In the rows, 128 means zero.
A single turn carries every row of the set below to another of its rows. Some are shown first; where does it send the rows asked next?
Vus: [108 132 140 121 106 129 162 104 159 101 111 104 134 164 123  87  97 100
 140 123 102 133 128 161 130 129 106 118 117 129 143 119 128 125 140 125
 132 145 164 126 141 110 125 116 107 118 104 114  88 130  88]
kodum: [128 144  95 146  95 145 149 121 126 126 142 143 105  92 122 124 132 138
 134 105 118 160 115 130 150  99 120 132 121 121 138  97 174 121 147 105
 133 154  89 140  99 115 141 133 155 145 140  91  93 140 129]
gav: [128 116 117 129 148 108 134 116 161 116 110  73 116 125 155 119 130 117
 149 117 110 112 101 148 148 143 134 114 116 128  96 115 126 145 142 104
 133 146 124 118 130 112 112 108 102 135 120 160  91 140  99]
vova: [132 113 121 129 138 117 144 106 167 123  87  52 119 130 129 120 124 115
 145 121 125 105 107 121 152 136 128 110 114 138 100 108 111 159 131 121
 127 151 139 118 121 113 126 111 107 122 110 130 111 134 125]
ved: [112 133 131 107 147 158 129 144 160 134 160  95 128 174 133  94 120 170
  91  96 134 135 135 137 137 104 155 134 126 113 118 149 152 106 138 104
 107 138 125 119 158 134 111 142 144 126 107 125 106 103 146]
Labal: [136 152 115 107 106 117 139 146 120 127 155 125 128 109 149 154 145 140
 140  89 109 145 117  88 118 112 128 129 111  96 104 129 139 142 121 140
 130 167  91 125 118 143 179 142 138 131 112 116  99 148 144]
Buta: [107 108 131  89 127 125 194 119 141 112 136 118 144 115 142 104 114 112
 128 146  94 134 118 143 141 111 159 128 134 110 103  94 108 132 133  85
 119 136 137 138 167 113 121 104 128 165 130 137  97 118 133]
vob: [100 110 106  98 130 134 187 103 139 106 133  91 151 118 140 110 120 105
 130 180 104 136 120 135 155 108 171 107 124 123  99  95 132 131 129 104
 129 136 139 143 145 113 132  91 148 158 128 125 108 110 132]
bibav: [154 122 149 131 128 169 126 144 116 131 106 110 107 107 107 118 137 135
 128  91 119 157 122 120 110 114 119 142 137 165 146 157 151  92 115 122
 126 144 122 145 134 124 152 151 133 130 104 102 137 157 123]
pakub: [145 149  86 115 145 131 136 162 165 118 135  94 138 134 127 136 150 149
 101 134 141 148 136 128 157  96 156 121 113 109 112 121 189 119 146  82
 130 129 129 127 139 155 119 109 155 124 144 137  94 146 135]
Tetu: [100 134 133 108  77 150 132 144 135 139 152 136 103 128 120 108 129 137
 143 112 148 143 152 108 103 100 140 118 129 139 141 123 143 113 128  98
 123 191 110 115 123 117 167 162 159 148 139 116 106 124 122]
kerel: [132 134  95 148 111 147 140 148 137 109  95  62 142 147  98 132 133 150
  99  94 123 123 141 147 149 106 165 139 116 141 102 122 161 114 145 124
 158 130 149  92 143 151 136 150 148 120 124 118 113 127 121]
tupus: [135 165  99 122 167 137 143 140 155 142 122 107 154 130 126 117 133 138
  99  95 110 170 163 170 149  86 122 129 112 139 107 135 139 126 153 101
 121 119 124 114 126 125 126 145 116 137  98 101 136 115 126]
romam: [106 123 131 107 162  99 142 123 140 135 125  97 122 149 127 128 137  73
 147 141 104 124 158 145 148 119 148  82  98 159  99 118 136 141 134 113
 126 125 129 122 134  96 153 131 146 146 128 145 122 119 115]
rinez: [148 135 104 121 124 140 163 158 132 108 102  94 170 153 137 140 113 120
 110  95 124 138 153 126 101  70 140 130 123 119 123 129 147 130 159 125
 102 126 127 139 143 164 140 156 152 144 122 115 116 117 143]
pomo: [125 159 111 113  80 124 129 125 126 165 148 115 122 102 122 145 143 160
 140 115 104 164 152 151 133 109 127 122 137 139 119 159 149 120 126 140
 152 154  93 117 131 108 166 143 147 135 111 119 108 135 100]
mera: [141 103 132 102  89 106 155 118 126 120 105 113 161 161 142 128 120 144
 147 143  91 126 136 129 136 118 151  84 119 110 113 107 119 125 147 130
 123 105 128 131 166  93 135 109 130 137  89 135 113 142 150]
vede: [128 135 141 141 159 171 115 140 132 125 135 121  92 106 115 138 134 129
 118 108 122 172 115 101 137 141 139 139 129 150  96 145 167  93 102 113
 141 140 129 126 120 136 131 131 131 147 128  97 131 147 130]
muf: [156 121 127 109 133 167 136 158 125 128 121 120 133  74 104 147 140 122
 117 124 106 166 140 120 119 113 163 123 143 141 106 147 156  94 110 127
 144 147 123 134 125 138 166 141 136 140 130 117 154 170 122]
fetan: [112 129 136 120 116 132 155  98 143 116 128  99 130 188 122  82 116 113
 127 140 111 130 117 128 133 130 123 102  92 137 151 101 128 128 137 128
 129 132 153 133 143 105 127 112 136 105 103  99  84 139 104]
fid: [121 112 145 105  80 105 157 128 121 100 108 111 145 169 152 114 121 143
 142 135  91 111 138 131 142 127 141 109 108 112 113 125 124 127 142 122
 145 118 149 109 174 113 129 114 128 149 114 148  95 165 136]
kan: [154 130 147 118 114 171 134 144 113 127 122 124 124 121 111 157 105 155
 116 128 119 158 105  92 120 134 147 136 133 125 125 145 170  89 107 132
 146 139 120 140 142 149 130 135 139 126 118 102 129 173 123]
betir: [110 141 126 121 143  92 165 124 136 106 128  96 137 131 136 139 128  55
 143 127  96 135 133 151 133 118 156  88 110 152 116 115 135 142 131 110
 132 133 137 116 159 104 139 134 141 151 141 161 107 130 109]
Genal: [153 124 134 113 125 184 138 155 116 131 140 148 125 117 132 133 140 136
 130 129 118 172 127 114 125 107 136 122 135 139 126 146 159  79 112  90
 132 123 121 156 140 122 129 137 133 166 115  86 137 144 132]
golom: [ 91 118 113 141  87 154 139 134 112 135 139 113 113 113 136 122 118 163
 129 109 106 128 115 120 152 111 135 129 121 115  79 125 152 128 117 126
 151 176  87 130 123 148 145 166 119 159 120  82 119 120 118]

Labal turns into golom
betir turns into fid
fetan turns into romam
Now find these:
bibav turns into muf
tupus turns into rinez

